In the data rows, zero lies at 4.5, halfway between 4 and 5.
Some points, each followed by its number:
np.array([4, 7, 7, 6, 9, 0, 1, 5, 3, 2, 7, 4, 0, 2, 4, 5, 5, 3, 2, 5, 3, 4, 6, 8, 3]) 0
np.array([6, 5, 3, 6, 6, 5, 3, 5, 5, 4, 4, 3, 4, 4, 5, 5, 6, 5, 3, 3, 5, 6, 4, 5, 5]) 1
np.array([4, 7, 4, 0, 6, 0, 2, 6, 4, 6, 6, 2, 6, 0, 3, 3, 7, 3, 1, 7, 7, 7, 2, 6, 9]) 2
np.array([3, 0, 3, 8, 6, 4, 4, 0, 7, 4, 5, 6, 3, 4, 9, 3, 4, 3, 4, 5, 6, 4, 3, 0, 4]) 3
np.array([3, 4, 7, 4, 6, 4, 4, 6, 3, 3, 6, 4, 5, 4, 4, 2, 6, 3, 5, 4, 5, 5, 3, 4, 6]) 4
np.array([6, 5, 6, 3, 3, 5, 9, 4, 3, 5, 1, 6, 6, 4, 6, 5, 4, 5, 4, 5, 4, 3, 2, 6, 4]) 5
np.array([4, 6, 6, 3, 6, 6, 4, 5, 3, 3, 5, 5, 6, 6, 5, 4, 4, 2, 5, 4, 5, 4, 4, 3, 4]) 6
np.array([4, 4, 2, 7, 4, 6, 5, 4, 4, 6, 6, 6, 4, 5, 7, 3, 2, 6, 6, 5, 3, 4, 5, 3, 4]) 7
np.array([4, 5, 6, 3, 5, 3, 5, 5, 3, 5, 3, 5, 4, 5, 5, 4, 4, 3, 5, 5, 5, 3, 4, 5, 4]) 8
np.array([4, 5, 6, 2, 3, 5, 7, 6, 3, 3, 3, 7, 6, 5, 6, 4, 5, 5, 6, 7, 5, 4, 2, 4, 6]) 9
np.array([7, 3, 6, 6, 3, 4, 2, 6, 7, 6, 2, 2, 2, 5, 1, 8, 7, 5, 3, 5, 4, 6, 5, 5, 3]) 10
np.array([3, 3, 4, 3, 7, 3, 4, 6, 3, 2, 5, 6, 4, 4, 6, 4, 5, 7, 4, 4, 0, 6, 4, 4, 6]) 11
np.array([7, 0, 6, 3, 3, 7, 8, 5, 5, 4, 0, 6, 4, 5, 3, 2, 6, 9, 3, 6, 6, 5, 0, 5, 7]) 12
np.array([5, 7, 5, 4, 3, 5, 5, 5, 3, 7, 6, 6, 6, 6, 3, 3, 2, 6, 4, 3, 4, 6, 4, 5, 4]) 13
np.array([0, 5, 4, 0, 3, 2, 9, 2, 0, 0, 9, 9, 3, 5, 8, 3, 5, 0, 6, 6, 4, 0, 5, 4, 7]) 14
np.array([5, 4, 4, 4, 5, 5, 5, 5, 5, 4, 3, 4, 5, 4, 5, 5, 5, 5, 4, 6, 5, 3, 5, 5, 3]) 15
np.array([6, 5, 6, 4, 4, 6, 6, 6, 3, 7, 3, 7, 3, 5, 5, 4, 3, 6, 7, 4, 4, 4, 4, 6, 7]) 16
np.array([4, 4, 7, 5, 3, 7, 6, 6, 4, 5, 4, 4, 5, 6, 5, 5, 3, 4, 6, 6, 4, 4, 5, 3, 6]) 17
np.array([5, 3, 5, 6, 5, 4, 4, 5, 7, 3, 4, 4, 4, 5, 6, 5, 6, 5, 4, 5, 5, 3, 5, 4, 4]) 18
np.array([5, 7, 2, 5, 5, 4, 3, 2, 4, 5, 5, 5, 5, 7, 4, 5, 4, 4, 5, 3, 6, 5, 3, 4, 5]) 19
np.array([4, 5, 4, 6, 6, 5, 4, 3, 5, 5, 4, 5, 5, 5, 5, 5, 5, 7, 4, 4, 5, 4, 5, 3, 5]) 20
np.array([4, 5, 5, 4, 5, 4, 4, 4, 3, 4, 5, 4, 3, 5, 6, 4, 4, 4, 4, 4, 3, 6, 5, 4, 4]) 21
np.array([5, 6, 8, 0, 2, 4, 8, 6, 1, 2, 3, 8, 6, 8, 4, 4, 4, 6, 5, 6, 3, 4, 0, 5, 6]) 22
np.array([7, 6, 7, 4, 3, 3, 6, 4, 3, 4, 4, 8, 5, 3, 6, 4, 5, 5, 7, 3, 7, 1, 1, 4, 4]) 23
np.array([3, 3, 6, 4, 4, 4, 6, 3, 5, 6, 3, 5, 5, 6, 5, 3, 2, 4, 5, 5, 3, 4, 4, 3, 5]) 24
np.array([4, 5, 3, 6, 4, 5, 3, 5, 7, 8, 6, 2, 5, 3, 3, 5, 3, 5, 3, 4, 3, 5, 5, 5, 3]) 25
np.array([5, 5, 6, 3, 3, 5, 5, 8, 3, 5, 5, 5, 4, 6, 4, 5, 4, 6, 5, 4, 5, 4, 4, 5, 7]) 26
np.array([3, 5, 7, 5, 4, 4, 5, 3, 5, 4, 3, 5, 5, 6, 6, 5, 6, 3, 3, 6, 4, 3, 4, 2, 2]) 27
np.array([9, 8, 2, 9, 5, 9, 4, 9, 4, 9, 7, 2, 4, 3, 2, 7, 4, 7, 4, 1, 7, 4, 7, 9, 6]) 28
np.array([6, 5, 6, 6, 4, 7, 9, 3, 4, 8, 6, 5, 4, 4, 4, 7, 3, 3, 5, 5, 3, 3, 1, 6, 4]) 29
np.array([4, 1, 6, 2, 7, 2, 3, 6, 4, 0, 4, 4, 4, 5, 8, 3, 6, 4, 4, 4, 3, 4, 5, 2, 3]) 30
np.array([6, 6, 5, 7, 4, 8, 7, 5, 5, 8, 4, 5, 5, 5, 5, 7, 2, 4, 5, 5, 6, 4, 4, 6, 6]) 31
np.array([4, 3, 7, 2, 6, 7, 6, 0, 7, 5, 4, 8, 8, 4, 1, 5, 4, 6, 4, 7, 3, 6, 2, 1, 1]) 32
np.array([5, 5, 5, 6, 6, 5, 4, 5, 8, 4, 5, 3, 7, 3, 1, 4, 1, 3, 3, 4, 4, 3, 5, 6, 5]) 33
Which five points above are nearest to each new point by angle, seen from the average point of the numbered points? Their numbers follow each, nearest first.
np.array([5, 3, 3, 4, 8, 5, 5, 4, 6, 6, 1, 6, 6, 5, 1, 3, 2, 8, 5, 6, 5, 5, 3, 7, 4]) -> 12 32 33 15 20
np.array([4, 3, 4, 5, 4, 5, 4, 3, 5, 6, 4, 5, 3, 5, 5, 3, 6, 6, 6, 6, 5, 5, 4, 3, 6]) -> 3 20 7 12 24
np.array([3, 6, 4, 6, 5, 5, 3, 2, 1, 3, 6, 4, 4, 5, 6, 5, 4, 3, 2, 4, 2, 8, 3, 5, 7]) -> 21 11 19 1 0
np.array([4, 5, 4, 4, 5, 4, 3, 6, 3, 3, 6, 5, 5, 2, 6, 4, 5, 5, 5, 2, 3, 5, 5, 6, 6]) -> 11 0 21 1 4
np.array([6, 6, 5, 4, 5, 4, 5, 4, 4, 3, 5, 5, 5, 4, 5, 6, 4, 5, 6, 4, 5, 4, 4, 4, 4]) -> 23 19 6 0 20
np.array([3, 4, 5, 3, 4, 4, 6, 4, 4, 3, 7, 5, 4, 5, 6, 3, 4, 2, 5, 5, 3, 4, 6, 5, 5]) -> 14 21 30 4 6
np.array([0, 4, 7, 5, 5, 5, 3, 5, 4, 1, 1, 4, 4, 6, 3, 6, 4, 4, 3, 9, 4, 6, 4, 0, 5]) -> 27 17 30 32 24
np.array([4, 3, 6, 6, 4, 4, 5, 3, 5, 4, 5, 5, 4, 5, 5, 4, 4, 4, 4, 4, 4, 5, 5, 4, 4]) -> 3 24 21 18 27
np.array([0, 5, 4, 1, 4, 3, 7, 3, 4, 2, 9, 6, 3, 5, 6, 2, 5, 0, 5, 5, 3, 4, 8, 4, 6]) -> 14 21 4 6 30
np.array([5, 2, 7, 2, 4, 2, 5, 6, 4, 7, 2, 6, 3, 4, 5, 2, 1, 5, 5, 6, 0, 8, 4, 5, 5]) -> 24 11 16 21 22
np.array([5, 5, 3, 3, 4, 5, 5, 5, 6, 4, 5, 3, 6, 6, 4, 5, 4, 4, 3, 4, 6, 4, 2, 4, 4]) -> 19 33 25 1 15
np.array([5, 4, 4, 3, 5, 5, 4, 4, 5, 5, 4, 4, 5, 5, 5, 4, 5, 3, 5, 5, 6, 5, 3, 4, 4]) -> 19 6 3 2 15
np.array([4, 3, 3, 3, 4, 4, 2, 2, 7, 6, 1, 3, 1, 6, 3, 7, 3, 4, 5, 4, 9, 2, 6, 4, 4]) -> 10 15 18 19 20
np.array([4, 8, 4, 4, 7, 4, 4, 8, 2, 3, 6, 5, 5, 3, 5, 6, 7, 5, 5, 4, 5, 3, 5, 5, 4]) -> 0 28 6 1 4
np.array([4, 7, 7, 4, 6, 2, 2, 5, 3, 4, 7, 5, 4, 4, 4, 4, 5, 4, 5, 4, 3, 5, 7, 7, 4]) -> 0 21 4 2 11
np.array([3, 4, 3, 7, 8, 3, 2, 4, 6, 4, 6, 3, 3, 3, 4, 4, 7, 3, 4, 6, 4, 4, 7, 4, 3]) -> 0 18 1 25 3
np.array([6, 6, 4, 4, 4, 5, 6, 5, 3, 6, 5, 5, 5, 5, 4, 5, 3, 5, 5, 3, 4, 5, 3, 5, 4]) -> 13 28 29 31 16
np.array([4, 6, 4, 4, 6, 3, 5, 1, 5, 4, 3, 6, 6, 2, 4, 4, 4, 2, 3, 3, 4, 6, 4, 3, 3]) -> 32 19 3 27 21
np.array([3, 3, 6, 4, 6, 4, 3, 7, 3, 2, 5, 6, 4, 4, 6, 2, 6, 6, 5, 4, 0, 5, 4, 2, 6]) -> 11 30 4 21 0
np.array([4, 5, 4, 3, 2, 3, 6, 5, 5, 5, 5, 5, 6, 5, 2, 5, 3, 4, 4, 5, 5, 2, 3, 4, 4]) -> 33 13 22 25 24
np.array([4, 3, 4, 6, 4, 5, 5, 4, 5, 5, 4, 3, 5, 4, 3, 4, 4, 4, 3, 5, 2, 4, 6, 4, 3]) -> 25 33 10 15 24
np.array([4, 5, 4, 7, 5, 4, 3, 4, 3, 6, 6, 6, 3, 5, 5, 2, 5, 5, 6, 5, 4, 6, 4, 3, 6]) -> 7 21 3 19 20
np.array([4, 2, 6, 7, 4, 3, 3, 3, 5, 2, 4, 6, 4, 7, 5, 3, 5, 4, 3, 3, 0, 7, 5, 0, 7]) -> 11 21 30 3 24
np.array([8, 6, 1, 8, 6, 5, 4, 4, 5, 2, 2, 6, 6, 2, 8, 3, 9, 5, 6, 2, 9, 6, 7, 4, 3]) -> 1 20 18 15 19
np.array([5, 3, 5, 5, 3, 4, 5, 4, 4, 4, 3, 5, 6, 5, 5, 4, 5, 5, 4, 4, 5, 4, 4, 3, 4]) -> 27 3 18 12 30
np.array([5, 6, 2, 4, 4, 7, 4, 5, 3, 6, 5, 4, 5, 2, 4, 5, 5, 4, 5, 4, 5, 2, 5, 7, 4]) -> 28 25 15 31 1
np.array([5, 8, 2, 3, 1, 2, 4, 4, 3, 5, 8, 3, 4, 4, 4, 6, 5, 5, 5, 8, 1, 4, 5, 5, 2]) -> 25 21 0 13 14
np.array([5, 4, 7, 3, 5, 4, 7, 3, 5, 7, 6, 5, 4, 5, 4, 4, 6, 3, 4, 6, 3, 6, 2, 4, 6]) -> 29 32 2 24 4
np.array([3, 6, 5, 5, 3, 5, 5, 4, 3, 7, 5, 5, 6, 5, 4, 6, 1, 4, 4, 6, 3, 1, 3, 5, 4]) -> 29 31 13 24 25
np.array([6, 3, 5, 2, 5, 7, 7, 6, 5, 5, 2, 5, 5, 5, 3, 3, 5, 7, 5, 6, 5, 4, 3, 4, 6]) -> 12 9 16 22 5
np.array([7, 2, 5, 8, 5, 5, 2, 4, 7, 6, 1, 3, 4, 4, 1, 8, 5, 3, 1, 3, 4, 7, 4, 5, 2]) -> 10 1 25 33 18
np.array([3, 4, 8, 4, 6, 5, 4, 7, 4, 4, 6, 6, 5, 5, 4, 3, 5, 3, 5, 5, 4, 4, 4, 5, 6]) -> 4 6 26 0 30
np.array([6, 3, 3, 3, 3, 5, 6, 6, 6, 4, 2, 4, 5, 4, 5, 6, 6, 5, 4, 6, 6, 4, 4, 5, 3]) -> 15 18 10 12 5
np.array([7, 5, 1, 2, 4, 5, 4, 5, 3, 6, 1, 3, 4, 3, 1, 5, 1, 6, 3, 4, 2, 5, 4, 7, 5]) -> 25 28 33 13 10
np.array([5, 4, 4, 4, 5, 1, 5, 2, 8, 6, 3, 3, 3, 5, 2, 6, 4, 2, 2, 6, 3, 5, 4, 2, 2]) -> 10 27 25 32 24
np.array([5, 7, 6, 4, 5, 3, 3, 6, 4, 4, 7, 4, 5, 3, 4, 5, 5, 3, 5, 5, 5, 6, 5, 6, 6]) -> 2 0 4 28 1
np.array([1, 3, 5, 4, 0, 3, 8, 4, 2, 5, 4, 4, 6, 6, 5, 3, 2, 3, 4, 6, 3, 5, 3, 3, 4]) -> 24 14 17 22 9
np.array([4, 3, 5, 2, 6, 8, 6, 0, 9, 5, 5, 9, 9, 3, 1, 7, 6, 9, 6, 8, 1, 5, 3, 1, 1]) -> 32 20 27 15 12
np.array([5, 4, 6, 6, 2, 8, 6, 5, 5, 6, 3, 4, 3, 6, 3, 8, 4, 6, 4, 6, 4, 4, 4, 4, 3]) -> 10 31 17 29 28
np.array([6, 7, 6, 4, 5, 6, 4, 5, 3, 7, 6, 5, 4, 5, 2, 5, 4, 3, 3, 4, 4, 5, 5, 7, 6]) -> 28 13 31 26 25
np.array([3, 7, 7, 4, 4, 3, 6, 4, 5, 4, 5, 5, 4, 5, 1, 6, 0, 3, 5, 5, 4, 2, 2, 4, 7]) -> 33 29 24 22 14
np.array([4, 4, 4, 5, 5, 4, 4, 4, 4, 6, 6, 5, 3, 4, 5, 4, 5, 5, 5, 5, 4, 4, 6, 5, 5]) -> 7 0 25 21 20
np.array([5, 8, 0, 3, 5, 8, 7, 5, 2, 7, 5, 3, 4, 1, 4, 5, 7, 5, 4, 3, 7, 2, 9, 9, 2]) -> 28 15 25 1 31
np.array([5, 4, 4, 4, 3, 5, 5, 4, 4, 7, 2, 4, 3, 4, 6, 6, 5, 7, 4, 4, 5, 7, 6, 6, 5]) -> 10 1 28 16 20
np.array([7, 7, 3, 3, 3, 9, 7, 5, 6, 7, 3, 4, 5, 7, 3, 6, 3, 6, 6, 5, 4, 1, 3, 6, 6]) -> 31 16 29 28 5
